One turn moves each row of this set onto another row. After a few examples, where does it send each row asked below?
Fedi: -18.7 -12.5  21.8  13.7 -17.0   0.1   8.4  11.2  -8.5  23.4 -13.0   8.9 -15.0   7.0
fipet: -27.3  30.4 -13.4   4.4  -0.1  -3.1  27.9 -11.1   4.8 -20.5   1.8   7.5   2.0   2.8
tep:  -3.9 -30.9   2.0  -1.7   9.5   4.0   6.9  13.8 -14.8  18.1   6.1 -24.2   2.4   2.3
bufa:  16.3   5.5  12.4   1.4 -25.4   2.1  -9.6   1.3  -2.9  -8.3  -1.3  41.9   2.2   5.7
suli:   1.5  -2.7  19.4 -18.2 -12.1   6.1  10.9   7.6   3.7  12.7 -16.6  21.9   2.2 -19.9
nom:  -4.8   4.6 -15.4  -4.5   7.2 -11.8  -1.0 -24.1  -1.3 -21.3  17.8 -10.6  15.6  34.4
lege: -21.5   1.1  -7.8 -14.6  16.2  19.0 -11.7   2.2 -17.7   1.4  16.4 -30.3  -2.7   0.1
lolus: -14.7  22.4   0.0  -6.1  -9.1   7.3  27.4  -1.6 -28.9  10.6  13.2 -23.4  -1.5   7.0
sezu:  -8.2   7.9  11.5 -27.3  -4.6  16.5  -6.9   2.0 -18.0   1.6 -27.5   9.7   9.8  20.3
dilas:  -6.2   6.3 -23.9   2.8  17.5  -7.3  26.0   5.1  -9.4 -14.0  -4.6 -25.2  -3.2 -14.2
saz:   8.3   0.5  -3.6   6.8 -12.7   0.6  12.2  -2.1   7.3  -7.2  11.6   5.3  -2.4 -45.7
lub:   3.0  12.8 -24.7  15.2  -4.4   7.7  -5.1 -13.1 -12.9 -30.9  16.6 -18.0   1.2 -20.6
Geta:  -0.7  23.6  10.4  22.6   2.8   9.6 -22.0 -11.3 -32.5  -8.6   1.4   0.7 -22.8  -4.0
Nase:  15.3  18.0  -3.6  20.1  12.3 -21.2 -12.7  -8.5  13.1 -14.6  24.6 -13.1   9.1  -3.5
zab:  19.9 -25.9  16.3   5.6   2.2 -10.3  -4.2  -8.2 -22.3  21.7   4.8  -7.4   0.6  -7.8
bule:  13.8  -2.3   3.9 -24.0  -1.3  -1.1  15.5  11.1  18.0 -13.9  -6.3  -2.6  26.1  12.5
loz: -15.3 -24.7   7.4   9.0   2.0   2.2 -36.7  11.5   0.6   2.7  17.0   4.6  -1.6  -7.7
Vosa:   4.1 -29.4  12.0  17.5   7.6  -9.8 -22.2  -7.7   7.7 -23.9   3.5   0.4  -4.3  -9.0
zedot:   5.3  37.9  -5.9   7.6  -6.3 -15.0  18.9  -9.2  -0.6 -17.7   2.8  16.7  -5.7  23.7
genod:   6.3   7.5  18.8  31.1  -3.3 -13.9  -7.0  14.0   9.4  13.5   5.7  -1.2  -9.7 -20.9
runa: -25.6  38.3 -10.3   2.5 -14.0  -0.4  15.4  -1.1   4.7  -0.9   3.3  -1.5   4.8  26.8
gopos:  -6.8  18.0 -16.1  -6.2   0.3  17.6 -17.3  -9.7 -28.5 -25.6  -6.2 -16.0   8.7  19.7
dogo:  17.1  10.1 -11.2  12.8  -8.6 -17.4  27.8   3.7  -0.2 -19.5 -15.2  18.9  -1.1 -10.4
Fose:  -7.8   0.2  14.9 -15.1  -9.4  25.0 -33.9   0.5 -14.1   4.2  16.5  10.8   1.5  12.4
teril:  14.2 -12.4  14.2  -5.7 -12.1   9.9 -11.7   6.2 -30.5  20.9   7.4 -22.5  -0.2   2.0
kur:   8.2   7.2  -6.1  -3.3   4.3  -6.2  41.5   1.1 -15.6   6.5  -1.2 -17.4  -0.2  21.3
Lum: -19.2 -20.0 -25.2 -15.2 -16.3  -2.3  16.5   2.7   7.8   5.4   6.3   4.1  15.8 -10.5
Sozo: -27.6  -3.5 -21.9  14.4 -13.4   4.1  -6.6 -11.5 -24.2   8.9  10.8   5.6 -15.0 -20.3
Div:  25.4  24.8  26.5  -1.9   9.9   6.7  -7.7   2.8  -5.8 -22.8 -10.0  -3.4   2.1  16.2
koge: -26.3 -13.8   0.6  -8.2 -11.0   1.7  12.6 -11.7 -14.8   3.0  -4.9   2.4   0.7  39.8
Diruv: -23.4  10.4  -3.4  14.7  -3.1  -4.0 -11.3  -2.9  24.6 -37.8   1.6   3.4  -1.7  12.0
ditu:  20.0 -24.3   9.8   3.6  -3.9  -0.4 -36.1   1.1   1.5  -4.6  -6.9   9.1   3.3  -4.6
fidu:  -5.8   2.7  -8.1  10.9   3.5  -9.0 -11.0  -8.5  24.1 -30.0  -9.9  27.4   4.9  -4.6
godo:  -9.5  18.2   2.2  15.6  -7.9  -9.8 -28.8  -3.0  10.1 -20.3  14.3  29.4  -7.1   5.8
lonuv:   0.7  15.6   2.4  -3.5 -11.8  -4.3  19.7  -3.8 -23.9  35.8   4.9  -8.5   6.8  14.7

Fose -> dilas
sezu -> lub
Now these:
bule -> Geta
Nase -> Fedi
loz -> kur
Diruv -> zab
fidu -> teril

